In the data rows, 128 means zero.
In each game, the first row plays the second. By how much does the first row win? 15 means about a draw, 30 a big win and 0 a big loss. Wins can go round in a circle. Each row has two weighted sums of its numbers, A and B, taken from their middle values. A row wins by its A times the other's B, less its B times the other's A.
Array([137,  96, 137,  84, 137,  97, 133,  86, 117,  96, 112, 123, 116, 136, 155, 129])
Array([121,  81, 123, 164,  76, 122, 154, 125,  91, 136, 166, 120, 176, 158, 122, 150]) -> 14
Array([114, 124, 142, 142, 131, 118, 120, 180, 172, 121, 139, 102, 115, 103, 113, 108])
Array([ 99, 134,  74, 164,  74, 106, 166, 146, 145, 125, 169, 110, 163, 155, 108, 125]) -> 12
Array([151,  88, 151, 138, 102,  90, 182,  89,  94, 152, 122, 114, 154, 183,  99, 122])
Array([112, 146, 130, 160, 130,  85, 171, 120, 146, 161, 102, 110, 150, 204,  93, 149]) -> 13
Array([100, 145,  99, 168, 121, 178,  88, 179, 166, 118, 140, 162, 107, 116, 161, 151])
Array([130, 159, 113, 113, 146, 120, 120,  86, 140, 149,  86, 154, 131,  90, 137,  98]) -> 20
Array([150, 167,  84, 109, 142, 134, 108, 124, 114, 100, 139, 147,  98, 124, 171, 128])
Array([133, 120, 116,  77,  87, 151, 114, 116,  80, 125, 180, 129, 124,  48,  91,  83]) -> 11
Array([111, 203,  85, 158, 115, 178,  80, 208, 150, 120, 131, 138,  83, 122, 150, 155])
Array([119, 112, 129, 155, 107, 173,  88, 154, 134,  77, 213, 132, 170,  99, 193, 166]) -> 29
Array([ 72, 182,  85, 150, 149, 184, 103, 176, 154, 152, 127, 159,  93,  95, 121, 145])
Array([ 96, 170, 104, 153, 125, 162, 106, 145, 168, 119, 127, 103, 145, 131, 128, 130]) -> 16
Array([ 82, 177, 116, 154, 158, 144, 122, 163, 169, 150, 118, 128, 147, 111,  98, 140])
Array([141, 156, 106, 161, 126, 148, 110, 129, 141, 122, 189, 119, 143, 123, 134, 115]) -> 6
Array([135, 121, 120, 111, 139, 119, 125, 118, 125,  88, 178, 136, 137, 160, 181, 164])
Array([159,  99, 141, 115, 137, 106, 106, 124, 121,  77, 161,  97, 149, 145, 186, 138]) -> 14
Array([133, 115, 149, 121, 152, 127, 117, 141, 131, 116, 121, 133, 110, 101, 120, 118])
Array([126, 111, 142, 113, 165, 138, 112, 111,  86, 102, 151, 121, 120, 148, 174, 133]) -> 13
Array([149,  84, 124,  84,  88, 124, 129, 103, 104,  73, 201,  98, 174, 104,  99, 107])
Array([135, 113, 161, 156, 127, 108, 153, 109, 107, 181,  98, 135, 144, 146,  87, 136]) -> 20
Array([118, 168, 114, 100, 169,  93, 118,  89, 157, 144,  67, 131, 105, 127, 134, 119])
Array([116, 201, 122, 170, 177, 156, 129, 147, 156, 168, 100, 129,  90, 153, 143, 143]) -> 14
Array([134, 112, 166, 100, 122, 119,  90, 133, 140,  79, 134, 108, 171, 129, 117, 138])
Array([124, 146, 112, 140, 150, 145, 118, 150, 176, 121, 115, 134, 108, 111, 173, 126]) -> 17
Array([158, 104, 125, 178,  44, 167, 148, 165,  98, 189, 126, 127, 135, 167, 156, 143])
Array([133, 126, 118,  97, 130, 145,  85, 170, 115, 111, 137, 149, 109, 104, 142, 148]) -> 15
Array([171,  53, 171, 167,  85, 108, 219, 121, 149, 221,  41, 101, 152, 187, 130,  96])
Array([109, 162, 132, 118, 114, 133, 106, 165, 176, 144,  87, 150,  98,  77, 128, 100]) -> 22
Array([ 86, 141, 113, 158, 156, 184, 117, 182, 142, 144, 152, 170,  78,  68, 137, 116])
Array([135, 121, 155,  95, 115,  78, 150,  90, 106, 154,  71, 121, 144, 147,  97, 126]) -> 12
Array([144,  90, 160, 101, 159, 102, 126,  78, 136,  93, 135, 100, 164, 161, 172, 124])
Array([164,  59, 115,  75, 110, 130, 107, 105,  30,  49, 167, 139,  91, 130, 153, 123]) -> 8
Array([112, 104, 113, 188,  61, 145, 179, 150, 179, 175, 108, 101, 191, 180, 137, 116])
Array([147,  94, 139,  89, 119, 118, 135, 102,  96,  99, 156, 121, 122, 134, 170, 140]) -> 16
Array([125,  48, 137, 139,  78, 111, 157,  43, 118, 164, 151, 122, 229, 150, 172, 120])
Array([114, 131, 155, 143, 182, 117, 139, 104, 134, 104, 177, 121, 138, 122, 120, 133]) -> 18
Array([168,  86, 146, 134, 101,  69, 184,  69,  43, 151, 133, 127, 110, 160,  72,  63])
Array([170,  98, 125, 100, 144, 141, 104, 154,  69,  80, 134, 153,  80, 140, 157, 159]) -> 16
Array([155,  98, 119, 178,  50, 126, 207, 128, 156, 217,  36, 119, 175, 151,  66, 133])
Array([146, 114, 138, 117, 148, 110, 116, 114, 110, 100, 167, 127, 134, 123, 171, 145]) -> 3
Array([112, 154, 107, 118, 128, 145,  99, 160, 162, 132,  97, 149,  81,  89, 141, 147])
Array([154, 103, 152, 109, 161, 131, 136, 101,  75,  86, 160, 120,  94, 141, 154, 126]) -> 15
Array([122,  87, 130,  91, 101, 120, 100, 145, 107,  97, 160, 135, 136,  79, 160, 132])
Array([ 94, 165, 114, 146, 156, 123, 151, 124, 101, 159, 102, 131,  95, 131,  69,  99]) -> 11
Array([180, 112, 107,  74,  91, 135, 126,  91,  71,  97, 170, 152, 112,  99, 151, 123])
Array([145,  97, 154,  98, 134, 122, 102, 109,  85, 106, 147, 137, 113,  94, 147, 115]) -> 16
Array([ 84, 148, 136, 123, 158, 121, 134, 117, 161, 143, 100, 125, 123,  91,  83, 131])
Array([125, 145,  88, 131, 138, 172, 107, 135,  77, 120, 169, 168,  96, 110, 164, 177]) -> 16
Array([116, 152, 108, 100, 136, 130, 113, 127, 153, 106, 106, 143, 128, 117, 167, 146])
Array([102, 141, 133, 142, 117, 124, 155, 119, 133, 157, 132, 137, 135, 108,  76, 115]) -> 11
Array([146,  81, 159, 127, 135, 122, 127, 131,  32,  69, 189, 130,  67,  88, 124,  81])
Array([114, 120, 152, 102, 203, 104, 130,  79,  85, 124, 131, 125, 114, 128, 129, 145]) -> 18
Array([131, 129, 152, 103, 143,  80, 127,  76, 189,  95, 113, 100, 166, 158, 150, 134])
Array([153, 178, 103, 152, 136, 167, 134, 180,  98, 131, 135, 152,  28,  99,  79, 105]) -> 14
Array([146, 156, 118, 166,  65, 143, 162, 161, 140, 178,  92, 138, 124, 141,  73, 100])
Array([155,  82, 151, 108,  59, 123, 143, 129,  57, 113, 162, 118, 157,  82,  58,  82]) -> 15
Array([120, 159, 103,  98, 129, 120,  91, 154, 146, 158,  70, 154,  87,  67, 132,  91])
Array([107, 165,  90, 168, 128, 179, 110, 167, 170, 116, 144, 127, 128, 119, 156, 151]) -> 18
Array([123, 137, 106, 114, 159, 122, 145, 108, 162, 104, 144, 113, 135, 152, 152,  98])
Array([141, 127,  80, 108, 131, 118, 132,  66, 104, 108, 181, 112, 141, 137, 152,  68]) -> 7
Array([137, 121, 150,  93, 139, 115, 119, 101, 143,  94, 129, 109, 159, 117, 160, 116])
Array([148, 165, 124, 106, 180, 123, 129, 140, 145, 134,  77, 145,  57, 120, 128, 138]) -> 16
Array([110, 148, 132, 124, 129, 131, 118,  92, 152, 158, 122, 128, 166, 154, 106, 105])
Array([103, 175,  92, 134, 137, 148, 109, 169, 169, 145, 106, 153, 113, 110, 138, 138]) -> 15
Array([128,  88, 148, 119, 156, 126, 117,  88, 101,  94, 174, 131, 128, 110, 178, 135])
Array([137, 124, 165, 122, 154, 102, 123, 128, 121,  99, 125, 103, 105, 142, 113, 111]) -> 16
Array([101, 155, 107,  92, 130, 124, 130, 146, 140, 133, 114, 142,  82,  99, 135, 116])
Array([125,  94, 133, 115, 130, 115, 114, 120, 127,  95, 155,  99, 119, 105, 137,  96]) -> 20
Array([115, 131,  81, 150, 135, 179,  98, 132, 145,  96, 173, 161, 120, 116, 227, 176])
Array([ 89, 111, 140, 150, 143, 110, 137, 124,  71, 135, 157, 120, 125, 149,  94, 133]) -> 5
Array([125, 147, 107, 120, 126, 133, 131, 129, 100, 131, 158, 126, 131, 100,  74,  82])
Array([150,  96, 133,  85, 156, 123, 105, 111, 113,  65, 124, 126, 139, 136, 184, 178]) -> 14
Array([120, 141, 161, 105, 177, 101, 122,  88, 150, 127,  92, 115, 155, 115, 117, 132])
Array([100, 153, 115, 122, 163, 138, 122,  82, 170, 130, 134, 151, 192, 141, 121, 145]) -> 14
Array([165,  98, 109, 165,  58, 130, 203, 111, 120, 172, 119, 130, 164, 149,  72,  96])
Array([177, 129, 120, 174,  81, 133, 191, 133, 134, 191,  59, 131, 138, 202,  81, 117]) -> 23
Array([148, 122,  86, 123,  72, 112, 177,  93,  81, 152, 173, 119, 165, 113, 101,  88])
Array([168,  86, 151, 119,  81,  67, 173,  71, 115, 161,  72, 117, 177, 179, 104, 110]) -> 20
Array([150, 102, 142, 101, 103, 106, 156,  68,  58, 136, 158, 141, 141, 120,  66,  82])
Array([124, 162,  95, 145, 156, 191,  96, 173, 102, 127, 146, 185,  70, 121, 177, 193]) -> 23
Array([113, 109, 142, 108, 161,  55, 156,  81, 149, 112,  88,  81, 152, 187, 122, 128])
Array([123, 115, 154, 124, 165, 103, 151,  65, 169, 116, 115, 101, 171, 139, 134, 120]) -> 12
Array([142, 115, 120, 137, 138, 144, 101, 137, 143, 100, 153, 134, 121, 111, 171, 152])
Array([101, 140, 125, 159,  90, 130, 127, 155, 128, 152, 151, 128, 165, 104,  94, 128]) -> 15
Array([116, 176,  94, 171, 168, 184, 103, 215, 108, 102, 150, 143,  49, 106, 146, 170])
Array([120, 114, 167,  96, 150,  98, 128,  94, 121, 126,  96, 113, 129, 132,  95,  95]) -> 9
Array([120, 133, 137,  90, 177, 126, 130,  82, 149, 146,  81, 129, 126, 136, 128, 124])
Array([121, 115, 119, 118, 122, 148,  99, 148, 128, 114, 144, 152,  91, 110, 169, 165]) -> 16
Array([113, 118, 130, 180,  52, 126, 160, 164, 174, 209,  76, 122, 165, 146, 120, 115])
Array([162, 128, 111, 125,  80, 123, 113, 159,  59, 127, 181, 114, 114,  88,  91,  94]) -> 16
Array([135, 107, 159, 136, 168, 115,  99, 104,  92,  83, 161, 136, 111, 145, 176, 174])
Array([156, 136, 119,  81, 129, 131, 113, 112, 138, 134,  85, 138, 121, 114, 148,  99]) -> 12
Array([ 84, 173,  81, 142, 134, 151, 115, 161, 168, 117, 126, 141, 137,  83, 125, 146])
Array([141, 122, 121, 104, 169, 121, 133, 120, 111, 143, 117, 132, 102, 126, 137, 112]) -> 19
Array([107, 128, 163, 113, 152,  92, 141,  91, 145, 147, 104, 119, 157, 126, 105, 105])
Array([113, 146, 134, 119, 165,  89, 142, 103, 147, 131,  86, 109, 123, 119,  79, 139]) -> 9
Array([137,  69, 167, 147,  72,  99, 175, 111, 142, 193,  72,  86, 166, 179, 130,  94])
Array([140, 120, 155,  71, 171, 117, 112,  71, 125, 120, 107, 116, 132, 122,  92, 108]) -> 3
Array([185,  96, 106, 164,  58, 147, 194, 142,  85, 197, 101, 127, 118, 147,  78,  69])
Array([ 90, 154, 121, 123, 137, 148,  94, 104, 143, 122, 157, 147, 166,  94, 135, 188]) -> 15
Array([ 98, 162, 125, 153, 183, 169, 141, 132, 122, 132, 136, 114, 102, 143, 112, 100])
Array([120, 130, 136, 127, 149, 116, 153, 107, 154,  92, 126, 100, 142, 144, 114, 127]) -> 15
Array([144, 119, 146,  82, 111, 115,  82, 110, 146, 105, 149, 129, 195, 107, 141, 139])
Array([171, 131, 134,  89, 152, 142, 109, 135,  96, 111, 145, 146, 115, 140, 176, 143]) -> 16
Array([146,  64, 141, 203,  70, 143, 201, 134, 125, 193, 115,  83, 154, 208, 118, 147])
Array([116, 135, 139, 134, 134, 144,  96, 141, 150,  83, 157, 135, 153,  87, 120, 156]) -> 12
Array([139, 137, 154, 111, 159, 113, 120, 129,  83, 114, 117, 122,  68, 124,  92, 134])
Array([121,  82, 147,  92,  85,  83, 145,  95,  55, 130, 125, 131, 116, 113,  68,  80]) -> 18
Array([131, 166,  85, 145, 161, 157, 121, 160,  93, 122, 144, 176,  66,  87, 127, 156])
Array([142, 138, 134, 142, 160, 156, 114, 162, 139,  98, 157, 135,  99, 126, 144, 153]) -> 19
Array([104, 106, 143,  99, 124, 123, 132, 134, 119, 113, 117, 146, 112,  86, 106, 126])
Array([113, 146, 148, 190, 102, 130, 166, 154, 159, 187,  60, 125, 138, 124,  65, 116]) -> 11
Array([158,  92, 167, 177, 105, 104, 173,  95,  97, 196,  85, 104, 136, 170, 128, 109])
Array([178, 115, 170, 115, 122, 151,  78, 150, 122,  93, 137, 144, 128, 108, 141, 168]) -> 15
Array([129,  87, 109, 109, 107, 110, 181,  78,  71, 135, 164, 105, 115, 167,  67,  92])
Array([119, 142, 147, 156,  98, 118, 123, 163, 123, 150, 129, 146, 109, 101,  98, 139]) -> 19
Array([138, 149, 108,  98, 126, 144, 101, 153, 125, 138, 126, 166, 105,  86, 155, 129])
Array([122, 182, 103, 187,  99, 108, 151, 159, 154, 153, 125, 129, 116, 155,  84, 153]) -> 16
Array([107, 102, 136, 132, 113,  72, 170,  94, 111, 156, 148, 108, 147, 135,  88, 106])
Array([ 98, 135, 112, 120, 114, 113, 142, 102, 136, 131, 119, 115, 158, 184, 130, 149]) -> 24
Array([151, 121, 102, 120, 148, 148, 126, 137, 128,  94, 167, 116, 123, 142, 142, 127])
Array([ 88, 137,  94, 113, 115, 139, 110, 171, 159, 132,  80, 163,  87,  53,  95, 135]) -> 14
Array([102, 122, 156, 123, 151, 109, 116, 105, 118, 125, 122, 137,  96, 134, 133, 158])
Array([138, 114, 140,  91, 173, 138, 134,  95, 116, 106, 148, 133, 105, 138, 155,  93]) -> 15
Array([159, 124, 149, 110, 137, 122,  90, 145, 134, 101, 157,  92, 162, 167, 154, 129])
Array([109, 115, 156, 126, 182,  81, 164, 124, 136, 105, 117,  94, 110, 139,  93, 148]) -> 18
Array([157,  64, 175, 157,  85, 137, 192, 102, 118, 182, 102, 102, 168, 192, 129,  64])
Array([118, 176, 135, 134, 166, 105, 116, 112, 156, 138,  88, 117, 122, 135, 141, 103]) -> 19
Array([170, 108, 105,  81,  87, 142, 105, 125,  73,  73, 171, 134, 119,  93, 100, 113])
Array([101, 102, 160, 113, 133, 109, 110, 101,  74, 122, 147, 125, 149,  94, 120, 134]) -> 15
Array([159, 106,  90, 153,  46, 118, 208, 154,  79, 210,  80, 125,  91, 136,  67,  89])
Array([131, 122, 139,  93, 172,  80, 149,  74, 109, 108, 120,  86, 149, 171,  97, 108]) -> 6
Array([137, 143, 172, 104, 166, 105, 123,  98, 133, 118, 125, 120, 124, 136, 117, 102])
Array([131, 170,  94, 114, 122, 165,  94, 154, 167, 161, 101, 169, 107,  88, 149, 117]) -> 14
Array([193, 136, 137, 102, 100, 128, 140, 120,  93,  61, 196, 117, 159, 131, 112,  93])
Array([ 90, 187,  93, 186, 133, 197,  86, 177, 151, 147, 128, 151,  90,  71, 111, 136]) -> 13
Array([123, 152, 129, 115, 163, 121, 106, 138, 153, 132,  86, 134,  89, 134, 132, 133])
Array([137, 137, 129, 152,  90, 125, 144, 146,  92, 177, 113, 139,  98, 129,  60, 111]) -> 15
Array([ 98, 148, 120, 103, 131, 125, 107, 147, 161, 134,  77, 132,  92, 109, 136, 113])
Array([ 97, 134, 113, 120, 154, 142, 123,  83, 168, 113, 138, 110, 199, 157, 152, 159]) -> 14
Array([132,  72, 159, 118,  84, 120,  94,  52,  91, 138, 158, 138, 198, 120, 175,  93])
Array([124,  84, 156, 106, 126, 102, 112, 127, 148,  92, 143, 105, 134, 127, 166, 115]) -> 22
Array([122, 147,  85, 109, 100, 136, 119, 145, 176, 129, 109, 157,  92,  92, 104, 118])
Array([108, 127, 114, 111, 117, 155, 109, 123, 155,  88, 169, 107, 163, 157, 154, 176]) -> 15
Array([ 80, 140, 124, 136, 162, 129, 107, 122, 140, 151, 100, 128, 138,  96, 128, 121])
Array([108, 138, 112, 125, 130,  97, 166,  87, 109, 120, 150, 121, 111, 138,  75,  99]) -> 16
Array([136, 148, 119,  66, 164, 134, 111,  88, 138, 143,  75, 177, 126,  95, 129, 119])
Array([ 95, 153, 137, 150, 197, 126, 125, 118, 166, 126, 130, 105, 153, 131, 103, 144]) -> 4
Array([162,  42, 146, 148,  75, 115, 232,  79, 155, 188,  75,  97, 193, 177,  97, 108])
Array([155, 156,  57,  92, 109, 119, 125, 140,  83, 124, 125, 160,  66,  78,  99,  99]) -> 5
Array([124, 171,  89, 106, 106, 147,  94, 123, 143, 113, 143, 117, 166, 104, 128, 152])
Array([157, 151, 101, 128, 170, 129, 121, 139, 151, 101, 127, 124, 116, 151, 192, 146]) -> 18
Array([119, 168, 102, 114, 147, 138, 129, 182, 133, 114, 109, 147,  83, 114, 104, 139])
Array([ 81, 158, 129, 142, 141, 113, 106, 146, 179, 146,  71, 113, 121, 133,  92, 113]) -> 16
Array([126, 122, 160, 118, 155, 100, 123, 130, 125, 101, 123, 118, 106, 128, 137, 133])
Array([ 80, 128, 148, 148, 169, 109, 152, 124,  92, 111, 152, 100, 118, 179, 103, 183]) -> 14
Array([144, 188,  95, 142, 140, 179, 130, 174, 155, 116, 130, 156,  96, 135, 135, 156])
Array([156,  81,  94, 128,  64, 109, 210,  87, 101, 175, 131, 107, 172, 133,  72,  88]) -> 15
Array([101, 137, 129, 111, 168,  85, 140,  84, 134, 151,  80, 114, 118, 140, 121, 127])
Array([134, 162,  90, 141, 152, 146, 129, 137, 141, 122, 164, 148, 107, 126, 154, 145]) -> 12
Array([159, 119,  79,  61, 129, 151, 134,  86,  87, 108, 158, 176, 102, 119, 125,  83])
Array([136, 171,  66, 103,  98, 176,  96, 130, 109, 106, 169, 176, 115, 100, 158, 152]) -> 16
Array([136, 115, 156,  84, 103, 133,  70, 142, 152, 104, 130, 125, 159, 105, 107, 140])
Array([154,  93, 133, 181,  74, 141, 181, 124, 102, 176, 135,  97, 161, 175, 137, 144]) -> 16
Array([133, 110, 141,  98, 103, 124,  90, 152, 134,  91, 150, 138, 114,  99, 159, 130])
Array([154, 124, 163, 126, 143, 116,  99,  87, 132,  94, 144, 115, 158, 116, 193, 135]) -> 23
Array([165, 106,  99,  93,  77, 161, 112, 134,  79,  97, 187, 147, 122,  87, 121,  97])
Array([ 83, 178,  89, 143, 122, 178, 111, 191, 174, 125, 139, 163, 111,  97, 146, 156]) -> 15
Array([133,  83, 167, 160, 102,  91, 168, 128, 121, 128, 136,  79, 156, 175,  93, 147])
Array([132, 104, 195, 117, 133, 134, 106, 153, 106, 113, 165, 126, 143,  93, 121, 142]) -> 20
Array([184,  37, 139, 144,  54, 124, 206,  97,  34, 201, 128, 130, 109, 137,  98,  81])
Array([158, 126, 106,  82, 103, 121, 117, 103, 103, 136, 120, 129, 100, 104, 128,  68]) -> 17
